In the data rows, the value 128 means zero.
Some points:
[145, 193, 145, 98, 157, 111, 137, 137, 111, 120, 160, 154, 98, 129, 96, 109, 152, 116, 130, 113, 142, 131, 144, 114, 144, 88, 96, 108, 131, 98, 89, 168, 135, 137, 160, 138, 145, 111, 166, 140, 134, 141]
[101, 140, 146, 122, 153, 163, 112, 127, 144, 97, 129, 138, 137, 101, 133, 194, 136, 148, 132, 133, 163, 92, 155, 138, 75, 120, 134, 112, 131, 115, 152, 147, 164, 164, 130, 136, 110, 108, 115, 112, 131, 124]
[146, 148, 120, 105, 128, 150, 168, 140, 121, 68, 103, 104, 103, 161, 141, 115, 154, 125, 103, 165, 111, 129, 128, 158, 146, 104, 161, 144, 123, 169, 139, 126, 189, 115, 109, 136, 138, 128, 147, 114, 124, 142]
[160, 121, 131, 156, 126, 80, 108, 107, 142, 92, 135, 135, 102, 93, 118, 112, 145, 101, 151, 99, 172, 129, 96, 113, 118, 111, 129, 146, 105, 191, 154, 136, 117, 148, 109, 137, 96, 153, 135, 144, 130, 121]
[123, 115, 145, 137, 145, 132, 81, 175, 117, 158, 149, 90, 74, 137, 129, 117, 138, 175, 120, 134, 169, 136, 135, 115, 144, 137, 106, 107, 139, 139, 137, 107, 133, 108, 89, 137, 140, 144, 130, 77, 138, 109]
[92, 183, 166, 127, 127, 129, 115, 140, 127, 161, 125, 140, 125, 135, 122, 129, 131, 84, 134, 128, 116, 159, 140, 161, 111, 160, 181, 111, 122, 151, 147, 130, 104, 144, 86, 81, 159, 133, 150, 146, 115, 108]
[166, 116, 127, 129, 138, 149, 127, 136, 112, 137, 135, 130, 160, 171, 81, 112, 124, 159, 199, 114, 83, 158, 155, 137, 96, 132, 122, 125, 135, 144, 152, 115, 136, 150, 130, 143, 96, 122, 144, 111, 132, 133]
[127, 109, 133, 135, 149, 140, 106, 120, 99, 102, 135, 96, 138, 106, 123, 134, 119, 115, 140, 151, 114, 115, 149, 122, 153, 84, 147, 174, 120, 112, 86, 105, 68, 164, 94, 121, 129, 89, 142, 112, 119, 120]
[101, 108, 173, 126, 89, 146, 137, 149, 126, 151, 150, 99, 144, 125, 88, 137, 112, 103, 74, 126, 115, 141, 127, 123, 151, 90, 90, 130, 119, 165, 164, 156, 133, 147, 154, 135, 109, 112, 97, 142, 114, 135]
[158, 83, 146, 134, 114, 122, 137, 134, 101, 99, 160, 90, 141, 146, 175, 136, 110, 92, 171, 107, 134, 110, 141, 143, 141, 125, 114, 78, 124, 93, 143, 130, 155, 130, 107, 96, 167, 137, 117, 171, 136, 127]
[147, 112, 127, 160, 123, 126, 161, 113, 109, 131, 148, 135, 120, 122, 111, 130, 139, 88, 73, 134, 127, 110, 169, 117, 111, 172, 126, 130, 116, 121, 128, 87, 136, 163, 171, 110, 129, 171, 154, 84, 136, 116]
[98, 125, 92, 132, 171, 88, 112, 105, 105, 122, 111, 103, 100, 113, 112, 132, 87, 146, 125, 137, 118, 137, 127, 182, 114, 155, 86, 137, 140, 142, 113, 120, 141, 144, 157, 153, 154, 140, 118, 163, 90, 135]
[146, 135, 156, 87, 65, 131, 106, 136, 111, 128, 132, 147, 149, 81, 124, 130, 125, 158, 145, 110, 130, 103, 128, 177, 143, 147, 131, 146, 123, 162, 96, 111, 127, 115, 161, 135, 162, 127, 123, 119, 171, 129]
[135, 144, 119, 122, 124, 152, 119, 123, 104, 137, 137, 117, 141, 118, 143, 106, 128, 138, 127, 165, 116, 127, 70, 101, 124, 167, 119, 182, 114, 87, 176, 179, 133, 167, 121, 143, 153, 144, 133, 131, 151, 117]
[135, 138, 79, 102, 141, 116, 100, 125, 154, 115, 159, 129, 124, 135, 153, 125, 128, 116, 102, 94, 115, 136, 177, 130, 173, 187, 132, 139, 104, 124, 155, 137, 125, 124, 128, 136, 102, 75, 100, 126, 137, 125]
[124, 102, 127, 121, 181, 139, 175, 152, 159, 143, 115, 100, 146, 105, 136, 116, 118, 147, 122, 62, 137, 152, 125, 122, 135, 112, 186, 134, 126, 128, 118, 146, 126, 134, 154, 149, 156, 155, 122, 129, 143, 105]
[112, 147, 104, 117, 105, 157, 175, 113, 161, 164, 111, 114, 112, 164, 150, 139, 151, 116, 179, 131, 157, 112, 159, 135, 142, 131, 78, 159, 131, 142, 105, 136, 97, 142, 113, 141, 117, 158, 117, 135, 120, 121]
[122, 158, 136, 167, 131, 116, 163, 139, 155, 122, 139, 167, 119, 126, 93, 122, 93, 129, 160, 133, 135, 131, 104, 103, 149, 137, 130, 149, 125, 118, 126, 94, 159, 132, 105, 97, 161, 108, 60, 104, 132, 162]
[147, 129, 77, 115, 123, 118, 98, 127, 160, 149, 114, 135, 126, 86, 116, 158, 117, 98, 160, 160, 91, 131, 141, 120, 145, 84, 124, 106, 129, 124, 153, 149, 136, 93, 149, 110, 146, 160, 128, 94, 112, 86]
[124, 110, 147, 106, 148, 122, 114, 75, 140, 175, 125, 121, 150, 100, 128, 112, 150, 92, 116, 106, 107, 129, 109, 140, 112, 122, 111, 133, 134, 115, 89, 121, 189, 118, 69, 141, 109, 123, 124, 110, 141, 150]
[97, 171, 100, 126, 110, 173, 118, 119, 110, 128, 134, 78, 139, 119, 127, 101, 119, 101, 155, 126, 145, 123, 94, 92, 122, 135, 154, 84, 137, 128, 113, 84, 135, 119, 176, 151, 99, 122, 120, 133, 115, 125]
[150, 113, 132, 107, 129, 90, 121, 172, 133, 132, 86, 108, 119, 124, 126, 116, 188, 130, 127, 144, 100, 110, 140, 76, 84, 145, 131, 136, 151, 135, 105, 125, 124, 130, 144, 106, 136, 109, 75, 163, 116, 121]
[111, 148, 143, 130, 122, 111, 98, 106, 154, 98, 114, 131, 163, 149, 178, 116, 141, 169, 112, 109, 105, 133, 108, 115, 155, 118, 103, 116, 150, 137, 116, 127, 128, 163, 155, 67, 117, 151, 145, 100, 112, 136]
[138, 146, 160, 139, 122, 129, 131, 140, 169, 122, 110, 144, 126, 103, 145, 81, 83, 143, 108, 166, 128, 128, 164, 143, 126, 111, 119, 129, 143, 93, 138, 97, 129, 127, 116, 142, 85, 152, 130, 174, 162, 100]
[134, 164, 139, 148, 95, 53, 152, 95, 90, 134, 82, 102, 150, 136, 118, 146, 141, 148, 122, 131, 154, 149, 138, 151, 134, 121, 154, 111, 120, 87, 152, 144, 107, 116, 117, 145, 112, 121, 90, 97, 130, 133]
[111, 108, 159, 127, 127, 102, 144, 171, 130, 115, 127, 150, 110, 140, 135, 165, 121, 110, 149, 117, 113, 121, 78, 147, 146, 157, 132, 155, 137, 99, 109, 128, 143, 114, 143, 134, 81, 112, 158, 115, 94, 84]
[128, 106, 110, 120, 104, 125, 123, 141, 111, 132, 121, 166, 118, 151, 168, 113, 73, 128, 115, 155, 134, 138, 126, 112, 97, 120, 144, 93, 81, 150, 65, 172, 127, 152, 117, 141, 117, 124, 112, 103, 131, 124]
[104, 97, 103, 173, 125, 158, 84, 155, 123, 128, 102, 166, 120, 157, 120, 77, 160, 100, 126, 110, 131, 115, 125, 178, 127, 100, 140, 139, 138, 96, 141, 144, 116, 122, 155, 134, 134, 132, 107, 121, 126, 160]
[135, 114, 109, 133, 123, 147, 139, 104, 128, 146, 133, 157, 118, 132, 160, 148, 172, 147, 114, 142, 141, 186, 97, 139, 122, 100, 115, 127, 100, 122, 131, 68, 131, 133, 151, 125, 145, 83, 133, 154, 140, 87]
[108, 125, 136, 173, 130, 98, 117, 92, 152, 160, 181, 110, 126, 187, 127, 136, 130, 164, 134, 142, 113, 89, 132, 121, 118, 112, 167, 145, 123, 141, 114, 147, 138, 96, 156, 128, 134, 125, 139, 150, 145, 119]
[131, 116, 111, 133, 138, 130, 109, 144, 172, 102, 94, 117, 170, 172, 70, 167, 125, 111, 108, 147, 140, 127, 98, 122, 146, 157, 112, 95, 127, 132, 105, 120, 110, 124, 108, 152, 149, 132, 156, 147, 173, 136]
[158, 124, 136, 122, 134, 144, 116, 114, 125, 143, 85, 112, 133, 145, 139, 124, 76, 108, 119, 116, 183, 140, 135, 110, 99, 130, 118, 174, 152, 133, 141, 141, 127, 81, 155, 88, 132, 91, 167, 119, 126, 147]
[137, 128, 114, 158, 132, 159, 116, 148, 99, 143, 126, 131, 126, 95, 130, 175, 146, 149, 129, 136, 129, 161, 145, 113, 152, 146, 145, 142, 111, 124, 97, 140, 140, 103, 124, 99, 89, 169, 132, 168, 121, 188]
[146, 151, 144, 121, 179, 124, 135, 139, 93, 138, 138, 166, 145, 151, 179, 161, 111, 107, 108, 126, 103, 106, 108, 122, 122, 110, 112, 125, 146, 157, 153, 94, 86, 103, 122, 162, 127, 148, 96, 123, 133, 146]
[140, 112, 167, 119, 111, 180, 121, 66, 126, 95, 110, 158, 104, 138, 100, 125, 126, 149, 113, 97, 111, 128, 140, 98, 132, 150, 132, 120, 122, 111, 125, 133, 110, 99, 110, 155, 149, 147, 111, 136, 72, 99]
[143, 100, 127, 114, 163, 151, 174, 106, 136, 128, 147, 121, 114, 102, 109, 106, 136, 148, 130, 164, 133, 114, 95, 167, 131, 154, 125, 85, 141, 138, 131, 159, 77, 109, 137, 77, 101, 108, 115, 119, 141, 140]
[104, 84, 136, 91, 103, 91, 138, 124, 152, 123, 161, 150, 136, 118, 145, 118, 137, 128, 140, 166, 144, 154, 144, 109, 126, 135, 154, 125, 160, 118, 153, 117, 116, 132, 128, 170, 146, 126, 167, 128, 98, 186]
[92, 135, 109, 167, 118, 123, 162, 144, 115, 128, 106, 145, 145, 85, 141, 112, 137, 155, 130, 106, 104, 89, 138, 99, 122, 130, 97, 103, 93, 143, 155, 133, 125, 99, 102, 138, 144, 92, 185, 135, 121, 134]
[115, 133, 60, 93, 88, 119, 146, 138, 114, 122, 163, 135, 122, 135, 101, 137, 112, 150, 88, 89, 128, 114, 110, 127, 101, 96, 137, 140, 169, 111, 129, 117, 119, 129, 78, 98, 113, 149, 132, 140, 130, 118]
There is one direction along which these points spread out most. Take the direction at right angles to it along which they spread out most. Go by this last direction. For each point below, how far along it does it lie, from 0 to 99? The average is 50, and the first point in the table lies past the average. One standard deviation of the points above along it is 16.
[135, 138, 79, 102, 141, 116, 100, 125, 154, 115, 159, 129, 124, 135, 153, 125, 128, 116, 102, 94, 115, 136, 177, 130, 173, 187, 132, 139, 104, 124, 155, 137, 125, 124, 128, 136, 102, 75, 100, 126, 137, 125] 55
[150, 113, 132, 107, 129, 90, 121, 172, 133, 132, 86, 108, 119, 124, 126, 116, 188, 130, 127, 144, 100, 110, 140, 76, 84, 145, 131, 136, 151, 135, 105, 125, 124, 130, 144, 106, 136, 109, 75, 163, 116, 121] 29
[146, 151, 144, 121, 179, 124, 135, 139, 93, 138, 138, 166, 145, 151, 179, 161, 111, 107, 108, 126, 103, 106, 108, 122, 122, 110, 112, 125, 146, 157, 153, 94, 86, 103, 122, 162, 127, 148, 96, 123, 133, 146] 50
[97, 171, 100, 126, 110, 173, 118, 119, 110, 128, 134, 78, 139, 119, 127, 101, 119, 101, 155, 126, 145, 123, 94, 92, 122, 135, 154, 84, 137, 128, 113, 84, 135, 119, 176, 151, 99, 122, 120, 133, 115, 125] 52
[140, 112, 167, 119, 111, 180, 121, 66, 126, 95, 110, 158, 104, 138, 100, 125, 126, 149, 113, 97, 111, 128, 140, 98, 132, 150, 132, 120, 122, 111, 125, 133, 110, 99, 110, 155, 149, 147, 111, 136, 72, 99] 67
[128, 106, 110, 120, 104, 125, 123, 141, 111, 132, 121, 166, 118, 151, 168, 113, 73, 128, 115, 155, 134, 138, 126, 112, 97, 120, 144, 93, 81, 150, 65, 172, 127, 152, 117, 141, 117, 124, 112, 103, 131, 124] 64
[122, 158, 136, 167, 131, 116, 163, 139, 155, 122, 139, 167, 119, 126, 93, 122, 93, 129, 160, 133, 135, 131, 104, 103, 149, 137, 130, 149, 125, 118, 126, 94, 159, 132, 105, 97, 161, 108, 60, 104, 132, 162] 12
[104, 97, 103, 173, 125, 158, 84, 155, 123, 128, 102, 166, 120, 157, 120, 77, 160, 100, 126, 110, 131, 115, 125, 178, 127, 100, 140, 139, 138, 96, 141, 144, 116, 122, 155, 134, 134, 132, 107, 121, 126, 160] 38
[127, 109, 133, 135, 149, 140, 106, 120, 99, 102, 135, 96, 138, 106, 123, 134, 119, 115, 140, 151, 114, 115, 149, 122, 153, 84, 147, 174, 120, 112, 86, 105, 68, 164, 94, 121, 129, 89, 142, 112, 119, 120] 56
[92, 183, 166, 127, 127, 129, 115, 140, 127, 161, 125, 140, 125, 135, 122, 129, 131, 84, 134, 128, 116, 159, 140, 161, 111, 160, 181, 111, 122, 151, 147, 130, 104, 144, 86, 81, 159, 133, 150, 146, 115, 108] 29
[146, 135, 156, 87, 65, 131, 106, 136, 111, 128, 132, 147, 149, 81, 124, 130, 125, 158, 145, 110, 130, 103, 128, 177, 143, 147, 131, 146, 123, 162, 96, 111, 127, 115, 161, 135, 162, 127, 123, 119, 171, 129] 64
[135, 144, 119, 122, 124, 152, 119, 123, 104, 137, 137, 117, 141, 118, 143, 106, 128, 138, 127, 165, 116, 127, 70, 101, 124, 167, 119, 182, 114, 87, 176, 179, 133, 167, 121, 143, 153, 144, 133, 131, 151, 117] 59
[115, 133, 60, 93, 88, 119, 146, 138, 114, 122, 163, 135, 122, 135, 101, 137, 112, 150, 88, 89, 128, 114, 110, 127, 101, 96, 137, 140, 169, 111, 129, 117, 119, 129, 78, 98, 113, 149, 132, 140, 130, 118] 57
